50 stands for zero in the data rows.
Each row of this table is followed by its label. One hidden rule gives the labels. It looks at one to three of the table's principal directions, none of them among the few with the most spread.
np.array([51, 52, 41, 55, 57, 34, 50, 57, 51, 62, 52, 43, 49, 46, 57, 50, 48, 44, 47, 52, 49, 39, 53, 41, 47, 44, 46, 50, 52, 50, 50, 54]) 1
np.array([49, 79, 37, 67, 85, 35, 47, 81, 60, 62, 65, 45, 38, 53, 65, 24, 81, 69, 13, 48, 92, 40, 28, 44, 29, 70, 53, 59, 80, 30, 51, 53]) 6
np.array([12, 56, 49, 56, 26, 44, 59, 48, 62, 47, 52, 41, 52, 31, 45, 21, 39, 51, 41, 39, 12, 64, 33, 66, 34, 58, 48, 25, 19, 73, 39, 77]) 0
np.array([80, 21, 47, 43, 47, 65, 34, 54, 33, 40, 36, 49, 77, 57, 63, 99, 46, 28, 51, 60, 69, 29, 57, 8, 43, 59, 39, 53, 75, 34, 60, 27]) 3
np.array([35, 46, 46, 48, 45, 54, 53, 58, 57, 60, 37, 50, 51, 40, 25, 49, 31, 55, 36, 54, 41, 63, 38, 45, 46, 67, 28, 26, 59, 47, 39, 63]) 1
np.array([50, 33, 54, 32, 23, 71, 50, 30, 52, 34, 41, 56, 57, 41, 47, 62, 28, 34, 71, 52, 23, 63, 66, 61, 48, 35, 50, 42, 28, 62, 46, 39]) 6
np.array([62, 65, 57, 52, 79, 50, 38, 69, 49, 55, 53, 51, 52, 67, 57, 44, 57, 49, 29, 43, 76, 38, 39, 39, 49, 72, 41, 62, 75, 40, 59, 34]) 4
np.array([81, 44, 56, 34, 70, 56, 28, 65, 41, 45, 38, 43, 73, 74, 57, 78, 38, 42, 49, 45, 74, 24, 48, 22, 58, 66, 29, 69, 82, 43, 55, 20]) 1
np.array([60, 56, 72, 35, 47, 57, 50, 24, 27, 39, 49, 62, 48, 75, 36, 56, 29, 44, 84, 36, 26, 57, 61, 60, 64, 45, 35, 54, 29, 65, 63, 33]) 0
np.array([39, 40, 55, 54, 36, 76, 57, 43, 50, 52, 39, 63, 43, 43, 29, 54, 49, 48, 43, 56, 41, 73, 53, 49, 50, 61, 50, 30, 49, 49, 52, 55]) 4
np.array([46, 36, 62, 42, 45, 58, 44, 47, 50, 30, 38, 40, 65, 57, 56, 64, 39, 38, 61, 31, 42, 35, 56, 39, 51, 55, 48, 59, 46, 70, 49, 40]) 4
np.array([15, 61, 45, 60, 45, 34, 56, 58, 66, 58, 49, 40, 44, 33, 51, 24, 42, 48, 38, 41, 26, 47, 47, 58, 37, 49, 44, 36, 35, 72, 39, 69]) 0
np.array([60, 44, 61, 32, 41, 72, 44, 42, 54, 38, 44, 53, 58, 57, 39, 51, 36, 50, 63, 46, 43, 57, 55, 68, 66, 49, 52, 61, 44, 57, 44, 34]) 6
np.array([50, 52, 57, 40, 53, 38, 48, 44, 47, 57, 41, 52, 48, 54, 42, 56, 32, 50, 66, 55, 39, 43, 68, 51, 71, 30, 35, 54, 52, 63, 44, 44]) 6
np.array([30, 99, 54, 57, 98, 5, 55, 71, 57, 77, 66, 42, 26, 69, 29, 0, 39, 79, 33, 27, 52, 46, 26, 70, 63, 67, 22, 57, 55, 56, 44, 68]) 1
np.array([32, 22, 53, 43, 3, 60, 60, 25, 51, 58, 29, 57, 54, 22, 36, 65, 25, 38, 75, 66, 0, 70, 69, 58, 59, 23, 49, 16, 26, 71, 39, 63]) 4
np.array([2, 20, 62, 46, 18, 78, 58, 50, 83, 54, 13, 49, 52, 15, 29, 42, 16, 32, 41, 41, 4, 70, 58, 56, 50, 56, 44, 11, 41, 83, 28, 63]) 6
np.array([66, 11, 51, 41, 24, 87, 47, 34, 41, 28, 34, 55, 68, 48, 52, 93, 44, 26, 68, 51, 44, 52, 64, 33, 39, 53, 57, 44, 46, 46, 58, 34]) 0
np.array([67, 17, 58, 41, 33, 87, 41, 43, 43, 22, 32, 55, 73, 53, 60, 92, 62, 46, 60, 52, 73, 46, 53, 31, 42, 60, 62, 53, 70, 40, 53, 28]) 4
np.array([46, 35, 48, 47, 30, 67, 52, 41, 47, 22, 51, 46, 64, 49, 45, 61, 48, 51, 54, 40, 44, 57, 37, 53, 33, 67, 55, 45, 34, 48, 48, 57]) 4
np.array([82, 15, 61, 36, 30, 75, 44, 24, 34, 33, 38, 62, 62, 53, 70, 99, 51, 21, 83, 65, 50, 46, 88, 31, 65, 18, 68, 61, 49, 52, 65, 19]) 1
np.array([27, 56, 71, 34, 41, 34, 54, 37, 67, 68, 35, 47, 43, 40, 46, 23, 15, 48, 76, 43, 3, 57, 68, 78, 83, 15, 43, 42, 32, 92, 33, 50]) 1
np.array([28, 75, 39, 52, 48, 34, 59, 53, 57, 53, 63, 45, 40, 46, 25, 18, 42, 74, 41, 47, 36, 66, 31, 76, 44, 58, 38, 42, 31, 53, 35, 76]) 3
np.array([58, 52, 55, 49, 67, 38, 43, 57, 44, 42, 50, 40, 60, 67, 59, 57, 52, 54, 55, 34, 65, 27, 43, 40, 52, 60, 45, 67, 61, 51, 52, 43]) 6
np.array([27, 38, 50, 50, 33, 63, 59, 46, 59, 68, 29, 60, 44, 28, 31, 49, 30, 45, 51, 55, 22, 70, 52, 53, 40, 53, 36, 11, 50, 57, 41, 59]) 6
np.array([75, 66, 44, 56, 85, 32, 46, 62, 50, 46, 75, 47, 40, 68, 63, 43, 84, 72, 42, 53, 99, 35, 45, 57, 66, 45, 72, 92, 69, 23, 55, 46]) 4
np.array([55, 43, 42, 52, 38, 55, 53, 43, 41, 49, 55, 55, 53, 45, 52, 58, 48, 39, 51, 54, 39, 59, 44, 46, 30, 56, 48, 34, 38, 40, 59, 54]) 6
np.array([52, 49, 53, 53, 49, 49, 49, 48, 49, 54, 54, 49, 52, 51, 54, 45, 50, 46, 56, 44, 43, 45, 49, 62, 53, 50, 57, 54, 41, 53, 52, 49]) 0
np.array([38, 68, 53, 61, 60, 27, 52, 52, 51, 48, 73, 43, 46, 54, 60, 22, 55, 49, 41, 34, 42, 42, 38, 67, 48, 54, 57, 60, 26, 56, 55, 63]) 0
np.array([48, 70, 45, 52, 62, 29, 52, 56, 53, 65, 59, 49, 40, 52, 40, 31, 51, 68, 44, 58, 54, 53, 45, 62, 64, 43, 44, 54, 52, 46, 43, 61]) 5
np.array([62, 66, 45, 53, 70, 31, 47, 56, 45, 62, 61, 48, 42, 61, 53, 43, 54, 55, 52, 51, 60, 37, 53, 53, 58, 42, 47, 66, 54, 46, 53, 47]) 1
np.array([38, 73, 56, 59, 73, 32, 52, 61, 48, 61, 54, 47, 41, 61, 43, 29, 52, 62, 39, 34, 54, 46, 34, 49, 49, 68, 36, 48, 57, 53, 53, 58]) 1
np.array([46, 64, 62, 49, 49, 43, 56, 34, 48, 42, 65, 53, 38, 56, 64, 29, 56, 46, 64, 41, 36, 55, 60, 69, 57, 29, 66, 62, 23, 67, 58, 46]) 6
np.array([53, 83, 47, 69, 70, 12, 58, 44, 34, 64, 82, 56, 31, 59, 69, 24, 80, 67, 59, 47, 59, 41, 41, 73, 41, 37, 62, 59, 35, 40, 63, 60]) 3
np.array([75, 47, 48, 54, 59, 60, 41, 58, 48, 70, 51, 61, 48, 48, 67, 57, 66, 38, 41, 70, 69, 46, 59, 43, 56, 43, 61, 55, 70, 32, 61, 31]) 4
np.array([47, 33, 55, 37, 29, 63, 58, 29, 45, 50, 35, 62, 48, 44, 23, 65, 26, 50, 73, 57, 26, 72, 60, 57, 61, 40, 39, 30, 40, 53, 44, 54]) 4
np.array([19, 33, 46, 47, 0, 70, 66, 23, 46, 38, 35, 55, 53, 29, 23, 56, 30, 50, 75, 49, 0, 76, 52, 65, 28, 49, 43, 10, 12, 72, 38, 70]) 4
np.array([52, 26, 43, 57, 23, 63, 61, 32, 48, 60, 44, 65, 39, 23, 69, 69, 65, 31, 64, 77, 38, 64, 79, 42, 42, 14, 74, 29, 44, 47, 58, 49]) 2
np.array([51, 51, 65, 43, 50, 45, 47, 39, 47, 33, 53, 47, 56, 57, 69, 49, 53, 50, 68, 38, 49, 39, 55, 59, 55, 37, 60, 65, 41, 64, 51, 38]) 4
np.array([56, 64, 47, 55, 69, 20, 43, 63, 54, 61, 62, 34, 52, 56, 71, 36, 55, 49, 49, 44, 56, 24, 51, 52, 61, 39, 56, 73, 50, 57, 49, 50]) 3
np.array([53, 51, 35, 52, 47, 52, 42, 60, 49, 45, 59, 31, 62, 58, 48, 46, 32, 26, 43, 32, 27, 34, 45, 45, 30, 70, 39, 57, 25, 60, 53, 51]) 4
np.array([29, 73, 50, 61, 65, 15, 56, 57, 63, 69, 55, 44, 32, 41, 64, 23, 60, 60, 46, 53, 49, 39, 62, 57, 62, 22, 55, 56, 52, 68, 43, 60]) 4
np.array([34, 28, 51, 49, 27, 50, 56, 37, 52, 60, 32, 58, 49, 25, 54, 68, 33, 28, 61, 64, 21, 55, 72, 39, 47, 25, 44, 21, 43, 63, 48, 54]) 3
np.array([50, 27, 57, 49, 23, 68, 53, 31, 43, 43, 41, 58, 56, 40, 57, 69, 47, 28, 66, 53, 27, 56, 65, 47, 47, 39, 61, 37, 33, 59, 58, 45]) 2
np.array([33, 51, 43, 44, 40, 64, 46, 65, 66, 49, 40, 39, 62, 42, 30, 36, 30, 54, 30, 42, 36, 57, 30, 55, 37, 78, 33, 36, 49, 57, 33, 58]) 6
np.array([54, 67, 25, 73, 68, 39, 59, 65, 40, 72, 68, 57, 35, 51, 28, 41, 72, 76, 27, 59, 76, 59, 20, 53, 28, 80, 43, 36, 63, 9, 54, 75]) 0
np.array([48, 66, 51, 61, 74, 36, 47, 67, 56, 61, 59, 45, 43, 55, 57, 31, 63, 57, 30, 45, 69, 40, 41, 51, 55, 59, 53, 62, 62, 45, 52, 53]) 0
np.array([58, 37, 55, 42, 33, 61, 51, 31, 41, 30, 51, 58, 57, 49, 58, 67, 51, 45, 67, 55, 47, 58, 55, 52, 45, 40, 58, 48, 38, 46, 56, 43]) 3
np.array([41, 74, 36, 72, 74, 22, 55, 67, 45, 76, 64, 56, 33, 45, 48, 35, 68, 64, 21, 62, 71, 48, 34, 43, 35, 61, 38, 37, 67, 26, 55, 69]) 1
np.array([39, 47, 45, 52, 44, 48, 55, 47, 51, 46, 50, 51, 46, 43, 40, 52, 43, 46, 49, 52, 41, 53, 56, 51, 47, 47, 46, 45, 40, 52, 47, 58]) 1
np.array([70, 62, 63, 31, 78, 58, 39, 60, 65, 46, 47, 49, 43, 71, 46, 39, 47, 59, 49, 47, 77, 46, 65, 57, 88, 40, 54, 90, 73, 54, 44, 22]) 6
np.array([70, 56, 55, 50, 60, 52, 51, 44, 44, 61, 56, 62, 37, 60, 53, 48, 66, 57, 62, 58, 63, 55, 61, 60, 69, 35, 64, 63, 57, 41, 59, 39]) 2
np.array([68, 34, 47, 50, 57, 61, 43, 65, 43, 59, 35, 57, 65, 49, 43, 81, 57, 63, 30, 68, 87, 53, 28, 21, 47, 77, 36, 33, 98, 13, 51, 48]) 6
np.array([23, 30, 60, 35, 11, 68, 60, 23, 57, 24, 35, 48, 56, 37, 33, 53, 18, 38, 79, 35, 0, 66, 63, 68, 47, 39, 48, 34, 9, 84, 38, 57]) 5
np.array([64, 45, 50, 29, 30, 66, 47, 31, 43, 40, 47, 60, 56, 50, 47, 61, 31, 41, 77, 58, 29, 60, 63, 64, 45, 33, 44, 47, 32, 54, 48, 32]) 6
np.array([40, 66, 40, 57, 58, 30, 49, 65, 50, 60, 56, 38, 54, 50, 48, 35, 47, 60, 37, 43, 47, 43, 27, 48, 34, 68, 34, 41, 51, 49, 44, 65]) 3
np.array([62, 30, 42, 51, 26, 65, 52, 33, 32, 28, 53, 54, 62, 50, 52, 81, 59, 43, 65, 56, 49, 51, 53, 42, 34, 50, 59, 48, 36, 40, 57, 50]) 4
np.array([38, 62, 54, 59, 76, 24, 47, 70, 51, 57, 52, 38, 56, 59, 43, 38, 49, 69, 30, 32, 67, 35, 18, 44, 51, 82, 32, 49, 68, 42, 45, 66]) 6
np.array([44, 59, 47, 56, 66, 54, 51, 64, 57, 59, 45, 55, 40, 51, 37, 43, 60, 67, 35, 51, 72, 51, 43, 50, 46, 64, 45, 49, 74, 39, 45, 51]) 1
np.array([52, 53, 56, 42, 37, 47, 46, 34, 41, 33, 57, 42, 60, 61, 58, 50, 38, 38, 78, 33, 23, 35, 60, 65, 48, 38, 51, 65, 16, 74, 52, 40]) 1
np.array([62, 92, 41, 60, 84, 23, 48, 67, 46, 63, 81, 46, 38, 66, 61, 14, 71, 69, 31, 46, 74, 46, 25, 61, 41, 62, 50, 66, 54, 32, 58, 54]) 4
np.array([54, 41, 65, 46, 44, 55, 50, 34, 41, 36, 44, 59, 53, 53, 63, 67, 58, 48, 69, 51, 55, 48, 64, 46, 57, 34, 59, 54, 51, 55, 56, 37]) 4
np.array([49, 60, 64, 49, 68, 33, 48, 47, 49, 48, 52, 52, 43, 59, 64, 47, 54, 51, 60, 44, 59, 35, 64, 51, 64, 31, 52, 68, 55, 60, 54, 39]) 4
np.array([67, 56, 46, 61, 79, 42, 41, 70, 48, 62, 55, 51, 46, 56, 77, 57, 74, 40, 28, 59, 87, 29, 57, 22, 48, 49, 55, 65, 82, 34, 65, 35]) 6
np.array([54, 53, 39, 64, 59, 49, 49, 63, 50, 43, 62, 41, 54, 52, 66, 46, 73, 51, 32, 42, 70, 40, 33, 40, 27, 69, 62, 56, 55, 37, 57, 55]) 0
np.array([77, 25, 82, 20, 38, 88, 40, 30, 47, 33, 26, 63, 62, 63, 54, 78, 39, 40, 76, 55, 53, 62, 76, 45, 90, 32, 60, 64, 64, 61, 55, 11]) 0
np.array([46, 72, 47, 61, 85, 31, 42, 81, 61, 57, 60, 32, 53, 64, 51, 24, 60, 68, 23, 28, 76, 28, 21, 52, 48, 82, 45, 68, 69, 44, 45, 57]) 1
np.array([77, 43, 59, 38, 68, 59, 35, 56, 45, 58, 40, 56, 56, 67, 43, 69, 37, 43, 57, 52, 65, 33, 62, 46, 74, 51, 39, 69, 73, 42, 52, 23]) 2
np.array([82, 53, 46, 45, 57, 55, 52, 43, 47, 49, 70, 61, 40, 57, 50, 48, 74, 68, 55, 70, 81, 65, 52, 71, 73, 34, 77, 74, 53, 20, 54, 45]) 0
np.array([43, 42, 45, 55, 42, 52, 63, 44, 57, 46, 49, 55, 39, 37, 44, 52, 72, 75, 51, 65, 69, 69, 49, 54, 56, 39, 70, 44, 60, 37, 42, 67]) 6
np.array([31, 52, 44, 53, 52, 43, 50, 61, 60, 44, 44, 38, 54, 45, 48, 47, 46, 54, 38, 43, 51, 43, 43, 39, 38, 60, 41, 46, 56, 58, 41, 60]) 6
np.array([72, 56, 52, 44, 74, 41, 33, 63, 42, 32, 58, 38, 67, 74, 66, 64, 52, 46, 43, 39, 79, 20, 44, 32, 50, 63, 42, 82, 64, 43, 56, 31]) 5
np.array([29, 57, 58, 60, 52, 47, 53, 54, 52, 56, 50, 47, 48, 51, 39, 30, 42, 48, 40, 30, 32, 50, 35, 59, 46, 73, 43, 39, 38, 61, 51, 62]) 6
Here are more rows. What is the label of each one?
np.array([37, 56, 35, 59, 40, 48, 58, 50, 47, 44, 58, 43, 46, 50, 31, 44, 51, 57, 46, 45, 38, 56, 42, 52, 36, 63, 46, 44, 32, 52, 47, 72]) >> 3
np.array([45, 70, 49, 64, 81, 29, 53, 70, 58, 63, 60, 48, 35, 53, 53, 30, 73, 71, 23, 52, 84, 47, 37, 46, 57, 58, 54, 59, 75, 35, 51, 61]) >> 5
np.array([49, 34, 74, 25, 39, 63, 45, 34, 55, 35, 25, 51, 59, 55, 50, 66, 26, 43, 82, 43, 34, 47, 77, 51, 78, 25, 47, 60, 52, 81, 41, 26]) >> 6
np.array([51, 10, 47, 36, 11, 82, 45, 44, 54, 54, 15, 49, 71, 29, 44, 86, 20, 20, 60, 64, 17, 57, 68, 27, 47, 45, 39, 21, 53, 63, 42, 41]) >> 2
np.array([35, 53, 44, 54, 44, 40, 47, 55, 53, 41, 52, 35, 60, 46, 64, 45, 41, 35, 48, 34, 31, 33, 47, 44, 26, 55, 44, 48, 32, 69, 48, 54]) >> 0
np.array([93, 71, 32, 59, 92, 40, 35, 76, 38, 47, 81, 46, 53, 75, 76, 53, 88, 58, 24, 54, 99, 26, 30, 35, 34, 71, 59, 87, 79, 6, 68, 34]) >> 4
np.array([58, 24, 49, 38, 33, 61, 44, 42, 49, 41, 32, 43, 63, 48, 52, 81, 29, 24, 69, 52, 32, 38, 78, 30, 58, 33, 46, 55, 45, 67, 48, 37]) >> 3
np.array([32, 51, 42, 53, 29, 58, 52, 52, 56, 48, 48, 43, 58, 38, 42, 38, 43, 52, 44, 44, 27, 57, 35, 60, 29, 65, 46, 31, 34, 60, 40, 63]) >> 0
np.array([56, 41, 34, 53, 53, 48, 42, 63, 44, 40, 52, 42, 66, 49, 60, 72, 46, 34, 36, 48, 60, 33, 39, 23, 17, 71, 35, 45, 57, 36, 55, 49]) >> 1
np.array([13, 34, 41, 51, 18, 47, 61, 39, 53, 29, 41, 37, 61, 34, 29, 57, 26, 49, 62, 33, 11, 52, 42, 55, 26, 60, 37, 26, 17, 70, 33, 79]) >> 6
np.array([30, 31, 48, 58, 18, 76, 64, 39, 53, 67, 37, 70, 44, 21, 25, 49, 43, 48, 44, 65, 21, 88, 41, 64, 36, 62, 49, 0, 39, 41, 46, 69]) >> 4
np.array([77, 64, 47, 49, 72, 30, 45, 53, 42, 59, 65, 44, 46, 70, 59, 47, 60, 59, 64, 50, 67, 33, 56, 56, 71, 35, 58, 81, 54, 44, 55, 41]) >> 5
np.array([40, 42, 36, 60, 37, 61, 51, 53, 49, 50, 49, 51, 52, 38, 49, 56, 44, 28, 39, 50, 34, 50, 50, 41, 18, 64, 43, 31, 37, 49, 54, 55]) >> 4
np.array([64, 32, 44, 58, 40, 64, 54, 41, 37, 47, 55, 71, 51, 39, 51, 77, 76, 58, 45, 78, 78, 64, 43, 47, 40, 52, 65, 37, 62, 10, 59, 54]) >> 5
np.array([72, 51, 60, 33, 58, 57, 43, 42, 48, 29, 55, 46, 56, 72, 57, 54, 47, 50, 71, 38, 58, 42, 59, 58, 67, 41, 59, 82, 45, 56, 52, 28]) >> 1
np.array([47, 64, 40, 58, 68, 38, 52, 63, 54, 66, 54, 48, 36, 51, 46, 40, 51, 49, 38, 51, 55, 45, 53, 42, 47, 51, 41, 51, 59, 47, 51, 54]) >> 2
np.array([58, 59, 54, 49, 64, 39, 48, 47, 41, 47, 54, 49, 46, 63, 63, 54, 52, 42, 59, 44, 54, 38, 62, 39, 51, 39, 46, 63, 51, 56, 61, 38]) >> 1
np.array([49, 38, 48, 56, 39, 57, 60, 39, 45, 57, 46, 67, 40, 37, 44, 63, 61, 54, 51, 71, 55, 70, 55, 46, 50, 41, 57, 31, 56, 34, 54, 58]) >> 3
np.array([52, 5, 46, 38, 9, 79, 53, 36, 47, 46, 23, 55, 68, 29, 37, 94, 25, 28, 60, 69, 24, 69, 61, 26, 47, 48, 41, 16, 49, 48, 47, 54]) >> 3
np.array([75, 61, 52, 46, 87, 51, 29, 81, 54, 59, 48, 39, 61, 74, 58, 49, 50, 48, 30, 38, 82, 21, 41, 34, 58, 75, 38, 78, 85, 42, 53, 25]) >> 4
np.array([36, 66, 64, 43, 64, 42, 55, 46, 54, 65, 45, 55, 32, 60, 21, 28, 20, 50, 58, 36, 24, 57, 60, 67, 74, 47, 28, 49, 40, 69, 46, 50]) >> 6
np.array([33, 52, 53, 51, 52, 46, 54, 56, 67, 64, 34, 50, 36, 35, 58, 43, 52, 46, 39, 62, 48, 55, 72, 33, 63, 26, 52, 43, 68, 68, 45, 50]) >> 1
np.array([66, 35, 58, 45, 54, 48, 45, 47, 36, 62, 33, 54, 57, 59, 44, 80, 37, 43, 63, 57, 51, 41, 62, 27, 72, 45, 35, 48, 70, 48, 55, 40]) >> 6
np.array([57, 36, 54, 45, 36, 52, 52, 37, 41, 51, 40, 55, 55, 47, 51, 71, 48, 49, 67, 61, 45, 54, 60, 41, 60, 35, 51, 42, 53, 51, 52, 49]) >> 6
np.array([39, 73, 41, 68, 61, 24, 62, 56, 57, 60, 74, 48, 31, 43, 52, 18, 82, 79, 32, 60, 69, 61, 36, 68, 59, 43, 72, 57, 47, 38, 47, 79]) >> 4
np.array([16, 68, 45, 59, 36, 37, 65, 44, 53, 58, 65, 49, 39, 41, 13, 11, 29, 61, 41, 38, 8, 74, 26, 85, 43, 69, 36, 26, 7, 59, 41, 89]) >> 6
np.array([80, 42, 34, 50, 60, 48, 44, 56, 42, 46, 56, 44, 55, 59, 66, 75, 61, 40, 54, 59, 73, 31, 63, 27, 47, 41, 57, 72, 62, 35, 58, 38]) >> 3
np.array([30, 58, 56, 53, 55, 33, 52, 53, 56, 54, 45, 45, 46, 46, 53, 40, 44, 51, 49, 43, 42, 42, 54, 48, 54, 43, 42, 47, 50, 68, 45, 55]) >> 4
np.array([43, 60, 68, 39, 65, 38, 43, 55, 60, 43, 43, 42, 52, 60, 53, 41, 44, 62, 52, 41, 60, 37, 56, 52, 79, 40, 47, 72, 63, 69, 40, 41]) >> 6
np.array([30, 58, 49, 44, 27, 48, 58, 33, 54, 40, 55, 52, 48, 39, 44, 32, 40, 59, 69, 45, 20, 63, 48, 82, 36, 38, 51, 39, 17, 66, 38, 60]) >> 3
np.array([75, 29, 55, 36, 35, 75, 49, 28, 43, 33, 49, 60, 52, 56, 48, 73, 49, 39, 76, 58, 49, 58, 74, 57, 68, 30, 68, 66, 39, 47, 56, 32]) >> 0
np.array([53, 35, 47, 45, 42, 66, 47, 49, 48, 51, 35, 50, 54, 53, 29, 69, 31, 39, 59, 48, 37, 46, 64, 43, 55, 55, 37, 49, 50, 56, 46, 44]) >> 0
np.array([57, 65, 53, 43, 38, 45, 58, 24, 42, 40, 72, 63, 40, 51, 53, 33, 62, 68, 76, 58, 44, 68, 51, 92, 54, 23, 70, 58, 20, 47, 50, 51]) >> 1
np.array([1, 59, 25, 66, 23, 47, 65, 61, 77, 64, 54, 46, 38, 6, 46, 11, 47, 50, 20, 57, 16, 74, 33, 68, 4, 56, 50, 5, 25, 59, 32, 86]) >> 4
